Rotation paths and how fast each direction turns (degrees per step):
Each turn is a multiple of 5 degrees from 10 to 175, or 0.
Each row of a path follows its step; steps can be skipped.
path 1
step 0: -10; 85; 47; 177; 21; -255; 57; 58; -14; -336; 77; -54; 34; 117; -113; -71; -106; -264; -30; 185; -182; 336; 100; -126; 242; -119; 97; -153; 29; -166; 89; -241; 136; -146; 38; -57; 166; 97; -3; -76; 263; 161; -170; 186; -38
step 1: -61; 12; -133; 101; 105; -70; 54; -227; -248; 41; 79; -255; -203; 133; -48; 64; -114; 15; 76; 145; 300; 100; 74; 138; 27; -148; 29; -323; 319; 114; -205; -15; -130; -224; 151; -38; -42; 121; -11; -10; 0; 327; -164; 130; -51
step 3: -89; -47; -135; 126; -209; -66; -75; 89; -153; -123; -7; -19; -46; 141; 18; -133; 51; 69; 14; -74; -22; 81; 15; 21; 232; -356; -37; -217; 189; 179; -21; -118; 213; -282; 58; 89; 231; 156; 4; 135; -195; 331; -61; 308; -68
step 4: -29; -204; 137; 185; 187; 38; 182; 26; -183; -33; -80; -295; -42; 71; 74; -110; -131; -142; 214; 41; -49; 216; 63; 55; 47; -172; -73; -395; -28; -41; -107; 169; -104; -199; -174; -12; 169; 102; 145; 141; -51; 122; -78; -328; -165
step 5: -74; -95; -113; 90; 41; -142; 152; 68; -88; -40; 212; -165; -131; -3; 198; -147; -31; 379; -130; 4; -2; 283; -57; 145; 1; -226; -200; -69; 12; 78; -136; -1; 302; -286; -231; -90; 212; -95; 1; -30; 33; -9; 157; 253; -83
step 6: -162; -338; -40; 299; -102; -153; 115; 68; 265; -257; 42; -64; -75; 16; 184; -247; 35; -331; 124; 95; -7; 182; 113; -33; 147; -102; 42; -182; 95; 45; -242; -164; 53; 54; -86; 7; 159; 2; 19; 173; -59; 105; -4; -45; -225
step 12: -64; -37; -14; -68; -84; -60; 166; -187; 165; -39; 182; -280; 18; 130; 221; -58; 283; -68; -62; 47; 110; 165; 58; -36; 311; -290; -72; -129; 235; 81; 115; 18; 167; -15; -60; 98; 328; 88; 48; 179; -30; 87; 204; -260; 41
step 13: 63; -197; -190; 194; 158; -192; -34; 49; -145; 54; 161; -195; -64; -60; -120; -194; -14; 17; -76; -66; 13; -77; -72; -123; 282; -281; -121; 90; -129; 101; -104; -130; -223; -193; -206; 48; 285; 117; 212; 271; 21; -19; -140; 77; -172
step 14: -153; -83; -247; 219; 32; 15; 39; -41; -44; -20; 175; -340; 134; 16; 107; 61; 25; -248; -266; 291; 40; 369; -131; -94; -34; -259; 50; -210; -120; -59; 19; 90; 139; -115; -178; 41; 103; 170; -115; 12; -76; -119; 82; -67; 11
Directions:
40; -70; 23; -75; -11; -3; 55; 29; 92; 24; 66; -74; -66; -4; 87; 8; -60; -40; 38; -37; 60; 49; 8; 18; -2; 100; 7; 2; 41; 23; 2; -69; -53; 12; 91; -47; 43; -4; -22; -11; 105; 0; 18; 76; 31 => 70
-52; 53; 33; -16; -99; 70; 19; -37; 56; -9; 5; 5; 31; 19; -28; -42; 23; -68; 11; 23; -78; 15; 90; 36; 52; -24; 38; -27; 85; 46; 17; -109; 37; 6; 88; 18; 36; 49; -35; -62; -87; -49; 0; -25; -72 => 125
-27; 3; -101; 35; -85; -4; -75; 12; 44; 23; 15; 70; -13; -86; 6; 17; -121; -16; 1; -2; 26; 20; -29; -36; -13; 8; 73; -68; 17; 8; -105; 1; 14; -24; 45; 30; -61; 75; -38; 130; 0; 6; -18; -28; -5 => 140
-64; -63; 14; -35; 90; 66; -49; 75; -18; -62; 29; -8; -35; 49; -41; 44; -31; 79; -12; 62; 3; -37; -62; -53; 23; -52; 67; -27; 79; -52; 63; 0; 24; -13; 64; -8; -23; 87; 1; -68; 66; 7; -83; -3; -28 => 20
-64; 16; -75; 9; 78; 25; 43; -5; -3; -25; 50; -59; 18; 13; 14; -15; 37; 35; 64; 50; -40; -43; -6; 31; -35; 98; -7; -43; -30; -120; -7; -40; -32; -10; 88; 115; 22; -12; 2; 48; -70; 41; 69; -51; 67 => 140
path 2
step 0: -244; -152; 124; -155; -81; 2; 34; 90; 71; -56; 59; 100; -83; 88; -73; -117; -46; -169; -118; 155; -231; 32; 140; 239; 288; 231; 194; -225; -43; -9; -79; -124; -39; -75; -6; -221; 193; -110; 35; 108; 13; 274; 140; 133; -21
step 1: -137; -70; -31; -36; -220; -115; 231; -90; 160; -65; 98; 117; -10; -187; 128; 77; 9; -90; -361; -121; 133; -177; 51; 70; 26; 15; 123; 242; -59; 27; -80; -192; 58; -116; 158; -166; 123; -8; -169; 259; -136; 174; -39; 130; -29
step 2: -168; 111; 57; 2; -68; -80; 98; -161; -159; 58; -97; -14; 137; -89; -166; 0; 252; -11; -37; -71; 69; -116; 179; -4; 220; -246; 159; -170; -34; 53; 164; -365; 25; 30; 173; -21; -68; -211; 78; 171; -125; 8; 27; 70; -293
step 3: -244; -14; 234; -216; 33; 75; 139; 96; 48; 49; -107; 261; -99; -281; 77; 199; 76; -132; -171; 48; 63; 87; -38; 114; 57; -33; -92; -282; -41; 86; 46; -260; 79; 81; 12; -39; -97; -70; -51; -54; 289; -27; -29; 288; -32
step 6: -157; -118; 20; -77; 5; -17; -149; 65; 184; 116; 180; 147; -45; 83; -77; 373; -143; 8; -132; 22; -286; -193; 151; 158; 175; 48; 138; -21; -194; 23; 224; -271; -9; -175; -14; -81; 49; 24; -150; 98; 45; -96; 114; 207; 11
step 7: 10; 36; 5; 150; -108; -29; 342; 14; 65; 32; -98; 182; 114; 118; 171; 43; 66; -77; -271; 75; -153; -137; 156; 120; 106; 47; 39; 52; -54; 360; 74; -162; 101; -28; -101; -138; 207; -208; -153; 54; -19; 189; 55; -63; -242
step 9: -299; 38; 231; -3; -113; -178; 117; -47; -27; -300; 198; 158; -125; 23; -139; 210; 57; -89; -163; 192; -96; 118; 61; 64; 114; -31; 210; -83; 96; 39; -96; -310; -51; 147; 217; 53; -8; 2; -68; 37; 208; -7; -56; 42; -64
step 13: -161; -33; -11; -24; -82; -160; 295; 73; 140; 273; 101; 156; 38; -41; -148; 105; -3; -109; -72; 85; 90; 77; 404; 100; 243; -1; -148; -46; -172; 245; 68; 13; -94; -173; -59; -44; 5; -149; -9; 237; -38; 26; -180; 27; -72
step 14: -65; 67; 66; -89; -151; -176; -14; -294; 12; -55; 95; 118; -44; 60; 62; 50; 262; -67; -204; 76; 28; -73; 1; -153; 143; 309; -105; -150; -252; 272; 79; -272; 40; 101; -71; -6; 84; -18; -28; 187; -37; 6; 57; 293; -78
Directions:
19; 100; 43; -25; -36; 16; -47; 31; -7; 91; -1; -51; 53; -103; 25; 78; -13; -3; 63; -32; 50; -27; 40; -74; 64; 24; -142; -79; -58; 48; 27; 42; -5; -13; 11; 3; -23; 17; -32; 23; 14; -36; -45; 57; 2 => 40
5; -68; 69; -33; -1; -1; -42; 2; -32; 106; 54; -2; 27; -23; 3; -28; 88; -15; 23; 11; 42; 22; -35; 53; -10; -24; -38; 3; -12; 29; 58; -6; -154; 1; -18; 61; 11; -55; 89; -4; -16; 84; 118; -41; -2 => 130
23; 12; 0; 42; -61; -109; -31; -46; -66; -62; -61; -24; 14; -27; 111; -85; 68; -26; -69; -43; 60; -97; -48; -62; -58; 70; 4; 39; -41; -12; 20; 58; 20; -30; -4; 23; 19; 8; -7; 76; -48; 18; 15; -12; 32 => 110
88; -60; -101; 46; 15; 18; 68; -90; 14; 1; 41; 35; 105; -47; -80; -72; -18; -56; 11; 8; -24; -42; -79; 20; 72; -44; -12; -21; -64; 18; 8; 66; 18; 25; 14; 80; -48; -20; -2; 17; -7; 19; -61; 21; -60 => 125
15; 76; -27; -41; 28; 25; 112; -13; 23; 47; 34; -54; 87; 33; 1; -74; 17; -11; -35; -41; 9; -36; 130; -39; -84; -12; -40; 53; 36; 13; -18; -74; -39; -6; -44; 5; -22; -36; 36; -23; -81; -9; -89; -74; 17 => 125
-50; 6; 48; 51; 1; -29; 32; -7; 106; -35; 14; -118; 29; 43; -31; 4; 103; -61; 4; 75; -80; 50; -48; -22; -38; 86; -54; -12; -28; -93; -48; 34; -71; 28; 33; 14; 17; -1; 15; -18; 30; -22; -41; 72; 22 => 70
-12; -23; -52; 23; 42; 113; 24; -72; -23; 22; -78; -66; -74; -3; 18; 74; 37; 46; -55; -29; -20; -101; -22; -19; 55; 65; 36; 53; 43; 35; 48; 5; -121; 11; 3; -29; -56; 25; 47; 10; 47; -40; -25; 12; -63 => 85
